In the rows, 128 means zero.
Where one turn sends some rows of the set: a few examples, then the rows asked
Nefi: [126  96 107 126 126 111 131 155 139 138 123 113 142 145 149 135 139 136
 138 121 103 121 180 152 143 116 123 122 101 142 107  97 165]
fotur: [116 143 175 149  81 138 112 123 136 108 154 134 164 153 148 121 170 100
 136 150 114 125 130 156 119 120 127 121  89  83 113 120 135]
fivi: [141 165 142 102  99  98 145 137 126 114 132 108 143 139 131 143 136 117
  83 133  92 124 180 137 113 126 130 129 148 129 132 114 150]
darop: [124 138 119 138 133 141 111 113 114  96 144 127 126 107 120 127 149 117
 131  99 125 132 110 127 116 148 121 148 127 144 147 186 113]
vipo: [124 142 122 136 129 144 111 112 108  94 145 123 123 107 113 127 152 117
 130 107 122 137 107 134 117 149 123 147 127 145 143 184 108]
Res: [122 130 141 121 115 103 132 164 131 143 112 127 143 159 150 148 142 113
 120 116 103 105 191 148 126 116 132 144 125 123 119 110 161]
zak: [131 131 106 139 133 141 117 114 115 101 147 124 128 105 117 121 152 122
 137 112 123 130 108 133 123 146 121 147 129 151 147 186 113]
sopen: [162 114 112 126 133 144 111 112 156 158 152 127 131 162 134 119 129 133
 114 132 137 130 142 162 143 125 118 111 127 133 105  94 161]
pefa: [137 165 162 144  77 131 109 134 135 138 161 126 159 147 150 130 167  94
 123 157 122 106 149 160 122 111 124 124 121 106 113 122 151]
rad: [ 89 124 149 123 104 134 121 100 157 105 107 137 166 163 158 125 147 125
 119 159  92 132 139 133 128 116 148 125 156  79 130 121 132]
Zugil: [122 143 121 133 132 137 109 115 113 102 138 125 123 109 118 128 154 116
 132 103 120 126 109 126 117 144 121 159 128 142 146 189 107]
Ruma: [128 136 107 138 131 137 113 112 114 100 147 123 125 103 122 124 147 119
 132 109 127 131 109 129 122 147 119 148 129 148 149 184 114]
legi: [126 132 119 139 132 142 117 113 112  92 143 131 129 110 116 123 152 119
 135 104 122 132 106 133 115 148 126 149 127 142 149 187 110]
deliv: [125 149 122 133 127 141 111 114 108 100 141 119 122 108 112 128 156 115
 129 113 121 130 111 133 119 145 122 154 129 145 143 186 104]
pufi: [122 112 110 123 121 151 105  96 171 139 123 126 156 153 153 130 146 140
 123 135  95 124 152 145 134 115 132  97 169 133 103 106 156]
madek: [128 119 149 152  97 157 102 113 149 115 163 126 161 146 143 119 171 116
 149 137 111 134 128 163 124 121 119 100  77 113  94 107 142]
Giv: [107  84 123 135 120 115 141 145 135  98 123 131 154 152 154 124 130 132
 142 116 109 147 164 147 133 134 135 111  81 110 120  96 160]
dapaf: [149 141 136 148  93 150  99 124 145 146 172 119 156 141 144 127 169 111
 135 142 120 112 146 168 128 114 113 103 111 133  92 111 159]
Gifi: [146  93 136 118 126 138 113 105 162 102 130 111 120 146 132 137 160 133
 142 117 107 139 136 142 152 122 145 118  92 104  90  79 128]
kuf: [127 143 124 138 131 139 115 117 113 100 137 129 127 112 115 126 154 114
 131 109 119 124 110 132 114 145 124 159 135 141 149 190 106]
forok: [148 154 144 120 112 116 120 131 141 158 137 130 133 171 142 127 131 111
  96 165 136 114 150 151 141 115 127 150 147 102 130 111 149]
sas: [116 132 176 122 115 127 124 118 142 117 121 146 138 182 137 120 138 112
 111 149 120 138 130 145 128 126 136 153 104  63 132 110 121]
Belil: [134 141 114 136 131 137 115 117 113 109 142 122 126 106 117 126 156 118
 133 116 118 120 113 133 122 140 119 159 137 153 147 188 110]
kada: [126 141 111 135 131 133 110 116 113 106 142 119 122 104 121 127 151 118
 131 114 123 126 112 127 125 139 119 158 131 149 146 188 111]
tuve: [122 104 130 111 122 126 138 110 142  83 130 104 145 138 121 124 144 147
 119 113  72 164 149 138 119 135 124 108  82 127 110  96 130]
Fuf: [174 126 130 114 121 132 107 118 158 135 139 112 117 145 134 153 155 118
 120 108 123 113 161 151 146 121 146 115 141 129  92  82 153]
gizep: [132 116 160 118 104 112 130 115 144  79 127 122 131 149 146 134 151 113
 128 146 122 142 135 132 150 126 163 136 104  66 124  90 125]
ser: [ 94 157 152 120 140 125 134 125 158  98  92 154 145 163 145 131 145 108
 150 139 111 106 148 147 111 119 138 133 107  98 145  99 121]
Pul: [114 142 131 119 103 130 115 108 158 136 120 129 160 156 159 135 143 124
 108 158 103 114 159 139 131 112 140 120 189 110 125 120 154]
ziva: [ 96  96 129 127 120 155 109  88 171 107 114 133 163 160 151 122 151 142
 136 137  85 143 133 139 130 121 137 103 138 103 108 107 135]
reger: [159 151 154 113  97 107 127 125 141 111 136 123 128 148 148 148 146  99
 106 136 136 113 161 138 143 124 162 133 153  91 127  94 150]
dom: [106 126 122 130 152 146 130 110 168  92 110 157 148 157 143 123 135 124
 162 116 119 123 141 155 112 132 135  94  95 120 133  86 136]
rukot: [127 141 111 135 129 143 111 113 110  99 148 119 125 105 114 125 150 118
 132 109 124 136 109 134 120 148 121 145 129 150 143 183 112]
nogor: [128 146 113 135 128 138 112 116 107 102 145 115 122 104 113 127 151 119
 130 116 122 131 110 133 122 144 119 152 131 150 144 185 110]
vapu: [152 129 111 107 121 122 132 122 141 123 139  96 136 133 121 137 141 141
 104 110  83 137 171 144 121 126 116 105 123 163 103  98 153]
dig: [118 171 120 115 137 112 135 134 156 131 104 136 141 149 151 132 140 110
 142 164 126  90 163 151 129 107 130 135 134 127 147 100 139]
bam: [130 139  90 126 147 132 130 121 167 126 122 137 142 141 149 123 132 126
 154 141 132 108 155 158 129 121 125  96 124 149 134  85 156]
Setuf: [131  92 143 130 135 154 113 100 157 118 136 143 137 176 129 113 135 135
 127 119 118 154 122 154 131 136 126 113  83  96 106  93 133]
gego: [113 141 161 107 100 101 151 125 125  73 122 116 151 144 130 128 138 124
 101 134  83 152 156 129 112 133 138 132 104  95 139 111 126]
zer: [102 116 157 128 110 105 142 156 126 102 111 145 154 164 153 137 133 110
 124 108 108 128 176 144 116 132 145 131 105  92 133 110 156]

pefa moves to fotur
sopen moves to forok
Fuf moves to reger
Now find these:
Nefi moves to Res
rukot moves to nogor
Zugil moves to darop
kuf moves to legi
dom moves to bam
vapu moves to fivi
pufi moves to Pul

Where one turn sends some rows of the set: a few examples, then the rows asked
bisiz: [127 108  94 142 118 118 139 118 148 115 134 137 108 111 146 148 105 132
 163]
faf: [129 143 125 130 105  97 112 117 137 117 158 113 119 119 120 140 126 131
 134]
foz: [ 93 161 128 130 108 131 161 154 117 112 162 118 132 124 116 156 146 151
 142]
Solet: [ 84 121  98 114 153 112 148 145 133 127 124 140 169 108 142 151  80 155
 133]
fibem: [ 97 197 102 140 121 123 132 117 146 150 139 122 132 100 133 136 118 159
 111]
rineg: [111 146 119  84 100 103 163 142 111 153 144 152 124 115 103 141 145 172
 129]
fimo: [ 95 147 111 121 147  80 161 137 127 104 113 133 144  84 104 143 132 178
 131]
Fole: [119 128 125 146  74 148 177 126 137 123 133 136 140  93 128 158 121 137
 138]
sugen: [ 95 133 145 141 123 108 164 145  79 143 126 153 127 118  86 154  88 146
 132]
pez: [ 65 125 132 124  98 130 168 128 168 136 112 132 147 104 100 163 104 137
 135]
Guba: [ 85 128 119  97 117 104 186 146 117 116 148 122 131 110  84 137 127 164
 130]
sizon: [114 157  84 107 114 106 138 128 117 176 117 138 146 107 130 130  93 187
 125]
tika: [104 132 155 155 114 101 135 120 138 175 167 157 135 112 124 165 113 162
 107]
keta: [102 165  99 178 114 142 146 134 133 144 138 153 109 127 133 156  99 149
 148]
fos: [127 156 132 104 106 133 157 106 138 129 123 120 134  81 128 129 102 126
 115]
vavi: [109 160  95 155 125 101 155 110 138 171 134 141 135  90 119 128  88 193
 102]
zasat: [102 164 109 135 116  93 153 120 150 164 129 177 107 140 103 153 126 147
 135]
gezi: [ 94 112 134 130 128 150 183 139 111 145 152 123 116 118 148 162 111 147
 158]
kufas: [114 149 127 151 122 115 175 114 160 156  89 121 135 124 122 152  82 170
 163]
Sed: [ 75 111 134 124 137 107 202 139 114 138 153 127 141 131 103 155 105 149
 133]
pumu: [ 98 133 154 138 132 101 196 127 141 156 135 142 139 146 120 173 128 151
 150]
dut: [ 84  98 116 108 141  90 169 134 122 131 150  95 130 122 106 140 107 170
 147]
lok: [ 94 136 129  96 142 116 147 123 129 140 159  89 120 104 145 140 134 158
 136]
Suzan: [122 117 121 112 129  98 155 137 119 147 123  95 144 123 134 145 102 193
 167]
munuf: [108 147 109 136 130 143 149 102 150 165 121 122  93  91 149 134  88 158
 143]
Mol: [114 159  99 174 126  93 149 117 144 151 142 165 103 118 100 137  96 175
 123]
sekef: [ 68  88 124 133 125  89 156 108 133 171 123 117 120  95 112 160 115 164
 140]
bufot: [ 94 112 139 157 105 107 150 114 113 175 117 143  97 104  90 153  87 158
 141]
gol: [118 147 119 168 115 115 171 104 153 160 115 136 106  96 103 133  76 183
 132]
gaput: [125 114 131 163 120 100 137 129 167 123 135 135 125  95 131 159 116 194
 155]
zaf: [140 147 148 119 115 126 152 137 121 136 134 156 131  72 122 135  96 186
 115]
Vem: [ 98 144 108 156 102 116 139 121 128 148 157 135 166 124 141 162 111 121
 112]
zeti: [ 92 130 120  97 122 105 116 138 132 128 137 146 110 124  92 138  92 131
 136]
viziz: [ 84 131 109 139 134  85 162 105 151 153 106 128 140  67 122 149 125 187
 121]
vunal: [124 119 118 126 144 116 157 111 123 147 152 135 148 100 174 148 101 134
 119]
labuf: [113 165 118 154 146  85 145 143  99 121 122 163 135 107 100 144 100 169
 124]

vunal moves to fos
zasat moves to pumu
Now find these:
dut moves to vavi
gezi moves to munuf
pez moves to gaput
labuf moves to sugen

Where one turn sends some rows of the set: a few examples, then the rows asked
nakat: [160 136 143 140 164 124 116 156 119 120 108  69 128 104]
Seto: [155 134 142 133 169 121 120 156 112 119 109  72 115 106]
muk: [177 126 145 153 161 134 152 148 132 142  91 111 118  93]
gab: [170 114 115 130 111 152 151 137 120 116 150 110 153 140]
lofe: [144 152 134 142 114 107 120 157 138 132 113  78 143 130]
gaseb: [177 101 124 138 123 158 159 138 119 124 146 123 147 128]
ketu: [175 102 130 130 136 162 158 145 109 108 143 115 150 128]
difi: [170 125 146 147 161 131 161 150 126 144  91 116 107  96]
rodid: [171 110 119 130 118 148 148 144 116 111 154 114 154 141]
Paz: [164 104 155 105 158 113 134 148 119 145 142 144 121  87]
Mik: [131 147 144  78 111 108 146 151 127 115 120 116 155 125]
lud: [125 156 140 143 117 144 134 131  93 153 153 105 136  97]
diz: [168 139 124  87 124 105 155 127 136 140 125 150 129 110]
dele: [135 150 149  73 112 118 148 142 124 114 115 109 150 124]
Kup: [159 147 157 122 147 138 113 121 133 108 151 118 137  74]
tomu: [126 168 168 115 148 133 128 130 131 142 100 114 110 102]
Fivas: [142 156 125 137 140 142 129 120  90 146 153 103 125  88]
sude: [144 109 137 126 150 112 132 153  87 114 129  79 115 118]
Lemo: [130 160 142 138 116 157 158 124  97 151 131 114 135  94]
metel: [173 102 128 135 122 156 160 145 116 117 147 124 152 134]
Sogup: [155 134 156  97 170 141 129 181 136 154 124 109 146 121]
Mora: [163 104 151 103 167 114 140 152 118 134 133 144 126  84]
Gudu: [172 110 122 125 134 155 147 143 109 101 149 105 152 136]
toko: [152 122 127 134 107 113 181 140 114 142 105 127 116 128]
Vone: [133 163 155 125 144 113 111 131 137 155 123 125 106 103]
kevo: [151 152 145  86 152 138 136 174 142 148 117 103 153 135]
nafar: [129 127 132 125 102 104 147 152 104 124 124  89 130 142]
pafo: [138 152 166 122 117 135 113 132 138 113 153 114 150  90]
Tase: [160 143 136 155 111 119 156 149 149 154  97 118 133 119]
vot: [135 175 149 113 149 120 118 124 134 142 109 116 106 105]
kiza: [152 141 136 149 108 112 160 152 144 158 100 121 123 124]
Bil: [136 152 132 135 117 102 121 159 130 133 119  77 131 135]
Fud: [130 114 178  91 147 126 127 162 106 120 131 105 143 101]
Buvuz: [173  98 132 133 138 166 152 142 108 112 145 107 148 122]
feze: [170 134 141 102 169 133 136 171 146 166 127 128 138 119]
sef: [166 153 130  91 151 130 142 165 151 160 119 124 145 132]
dogat: [147 162 127 133 138 155 153 114  92 143 132 111 125  86]
laku: [165 153 156 122 136 146 141 113 142 116 131 138 135  74]
Kulep: [132 118 167  88 152 118 124 166 107 111 132 103 146 102]
Kurub: [167 110 124 125 127 158 144 140 110 104 147  94 153 135]
mev: [163 133 128  93 125 104 162 137 137 138 120 156 134 107]
siz: [123 156 173 127 143 127 121 137 133 156 113 123 110 101]
bemi: [145 159 165 123 106 143 141 122 148 119 135 133 149  91]
Sir: [167 104 131 133 156 122 166 139  97 130 110 116 101 104]

Kup moves to laku
Fivas moves to dogat
mev moves to Mik
Now find these:
nafar moves to sude
Paz moves to diz
kevo moves to Sogup
kiza moves to Bil
Buvuz moves to gaseb
Tase moves to lofe
siz moves to Vone
rodid moves to Gudu

Where one turn sends some rows of the set: a few examples, then the rows asked
mipu: [107 134 139  89 115 103 130 138 119 123 137  93  94 143 124 139 139]
Lota: [140 131 138 138  99 137 120 138 176 126 123 114 122 100 112 100 161]
suvuz: [113  96 160  99 108 112 129 153 150 165 125  97 133 130  99 120 139]
Poze: [115 135 164  97  87 123 118 141 105 149 146 132 112 123 113 131 127]
noviz: [118 153 174  85 123 145 106 155 140 166 123 126 130 149 109 113 144]
nefo: [121 141 180 117 158 137 170 134 166 110 109 151 122 151 114 119 161]
Telof: [142 144 166  86 128 136 103 160 157 164 105 132 118 134  96 114 150]
dogu: [132 145 136 131 159 130 166 131 154  95 138 129 119 135 115 154 174]
gor: [112 129 151 132 101 117 183 141 109 127 136 118 113 127 137 142 161]
sapo: [148 106 141 103 169 142 142 138 166 146 109 154 146 129 111 137 170]
tima: [120 115 148  80 154 150 134 139 177 152 107 150 146 124 120 136 166]
dedog: [124 115 175 111 143 139 125 133 173 136 144 146 141 131  74 122 135]
zugor: [144 110 144  94 166 136 136 138 172 136 114 157 152 129 103 138 167]
Bove: [115 129 152 145 113  95 174 144 127 123 128 121 104 134 122 151 174]
zad: [121 127 160  91  80 126 121 141 106 153 146 140 113 121 106 130 138]
kamu: [121 133 132 118 156 125 148 125 171 101 130 141 112 119 112 165 173]
Nukar: [115 126 164 115  96 112 133 143  95 154 156 140 121 145 111 133 140]
Gamem: [133 138 174  83 123 131 103 158 156 163 100 128 130 132 101 115 146]
Pubuk: [150 113 147 144 103 129 141 128 152 123 115 172 132 116 107  99 159]
gamiv: [110 116 143  92 139 116 176 120 117 107 129 151 110 146 143 140 154]
vuvi: [143 117 107 101 104 142 114 123 147 131 150 112 132 116 138 115 151]
Kasuk: [159 153 136 126 119 130 130 123 128 108 120 164 115 156 123 102 154]
betu: [132 141 135 134 157 139 156 120 144  97 141 128 118 130 118 159 174]
fuze: [153 133 118 103 112 134 142 132 126 134 114 123 128 156 159 103 164]
pipem: [113 132 156 131  93 123 175 139 110 125 129 111 110 127 134 142 172]

suvuz moves to dedog
Kasuk moves to fuze
Now find these:
gor moves to Poze
Telof moves to sapo
tima moves to kamu

Where one turn sends some rows of the set: a few examples, then the rows asked
vaf: [158 117 107 135 144 137 150  96 132  86 111 145]
Nif: [115 120 112 156 128  85 117 147 142 136 117 111]
lubun: [132 105 122 112 133 111 148  81 162  89  86 144]
Depot: [ 95 125 110 146 156 126 129 119  99 126 124 128]
gib: [151 137 130 108 122 130 125  95 174 107 129 127]
Lume: [ 99 116 122 119 119 122 130 105 102 154 121 133]
Nemev: [106 100 135 124 106  99 114 137 134 146 112 117]
tuv: [111  99 125 160 140 117 125 124 117 150 129 106]
Porol: [ 83 126 121 109 120  94 121 110 132 140  97 138]
gad: [165 111 109 152 133  99 145  97 173 108 102 126]
Bif: [119 115 118 161 131  86 116 140 119 139 129 119]
zarov: [ 91 114 130 123 119  79 114 112 130 147 105 135]
rugim: [148 123 136 129 144 137 121  99 177 101 131 113]
pafif: [155 114 105 137 145 131 155  96 135  80 111 141]
tizi: [143 134 127 122 144 140 131  74 168 115 132 123]
ter: [133 103 127 112 133 114 140  83 165  93  82 145]
gapur: [ 92 115 125 136 146 115 121 113  93 129 122 138]
Bak: [161 110 107 147 132  95 150  98 172 101 102 126]

lubun moves to pafif
gib moves to tizi
Now find these:
Lume moves to tuv
Depot moves to Nif
gapur moves to Bif
vaf moves to gad

